Each row has a name. Each question is about the rows just above it.

[118 169  51 168  75 127  59 168 143  77 142 184  82 118  50 151  84  91
  52  57 101  75 127 118  51] -> J_916
[121 159  85 156 124 144 121 119 156 123  83 121  79  81  86 146 115 144
 147  89 121 115 143  85 121] -> J_224
[146 155 123 155 128 142  83 143 155 123  83  82  84 143  90 145 118  83
 148  94 123 118 141 123 123] -> J_394
[148 111 139 154 160 104 134 104 147 119 103  92 149 127 119 151 142  88
 120 153 128 151 117  82 130] -> J_556
[139 110 132 146 149 105 128 109 138 103 110 103 145 127 119 143 136  90
 114 147 125 143 115 137 125] -> J_407
How many times does J_224 hold [122]? : 0
How many times does J_224 hold [121]? : 5
How many times does J_394 hold [83]? : 3
Count of [117] in J_916: : 0
How many times does J_916 hold [76]? : 0
Times [92] occurs in J_556: : 1

[127 126 123 127 106 137 128 129 116 135 107 132 111 125 110 121 120 157
 110 107  77 132 131 128 151  96 147]  J_161
[124 128 122 191 138 116 132 119 120 127 181 137 110 133 139 150 146 164
 121 141 141 135 112 111 144 131 101]  J_760
[128 130 136  71 127 132 144 135 129 123 143  91 126 131 124 123 131  95
 125 124  98 118 110 132 121  85  94]  J_463
[137 128 130 148 107 138 125 132 145 130 132 140 126 126 128 138 119 154
 137 137 130 124 136 120 138 216 127]  J_90
[145 128 121 119  93 101 125 122 135 138 112 143 126 133 113 108 117 101
 129 157 104 137 114 116 165  73 133]  J_883
[124 123 122 191 138 116 132 119 120 127 181 137 110 133 139 150 146 164
 121 141 141 135 112 111 144 131 101]  J_790
[146 118 111 212  92 113 130 133 120 126 141 128 112 135 115 130 142  93
 129 111 111 126 121 138 120 143 124]  J_416
[118 130 133 145 143 133 133 125 129 119 145 144 133 133 144 144 118 112
 128 145 173 135 126 134 140  86 142]  J_555
[134 126 128 160 154 132 139 127 126 130 132 143 138 120 125 127 145 128
 125 134 208 117 134 133 143 161 147]  J_332
[103 124 128 126 133 140 112 139 127 130 136 119 134 133 129 109 123 104
 135 118 130 118 105 121 131 126 104]  J_715
Times [145] occurs in J_555: : 3
Count of [133] in J_555: : 5

[121 190 216 121  84 121]  J_493
[ 86  57 147  53 175 149]  J_695
[199 147 165 185 173 165]  J_863
[66 85 85 66 84 92]  J_643
[ 58  58  58 107 162  89]  J_465
How many times does J_493 hold [121]? : 3
Count of [86] in J_643: : 0
How many times does J_465 hold [58]? : 3
Count of [172] in J_863: : 0
Count of [166] in J_863: : 0
Times [85] occurs in J_643: : 2

[129 165 111 103 160 177 169 114 164 116 135 104 120 116] = J_89
[138  85  47 181 139 138  85 174 138 160  85  85 138 168] = J_583
[111 164 129  83 102 175 153  95 102 101 145  99 102 111] = J_909
[104 118  84  85 122 116 100 122 116 112 164 112  98  79] = J_667
Times [115] occurs in J_667: : 0
How many times does J_909 hold [112]? : 0
How many times does J_909 hold [110]? : 0
How many times does J_583 hold [85]? : 4

[119 131 119 114 132 127 127 161 119] : J_835
[140 114  61 102 137 162 134 172 140] : J_529
[127 130 130 127 130 130 127 127 127] : J_699
[140 116  39  99 136 168 133 171 141] : J_612
[140 116 162  99 136 168 133 171 127] : J_563
[150 134 110 142 118 128 155 163 119] : J_870
[132 120  99 120 129 141 130 160 126] : J_464
Count of [162] in J_835: : 0
Count of [130] in J_699: : 4

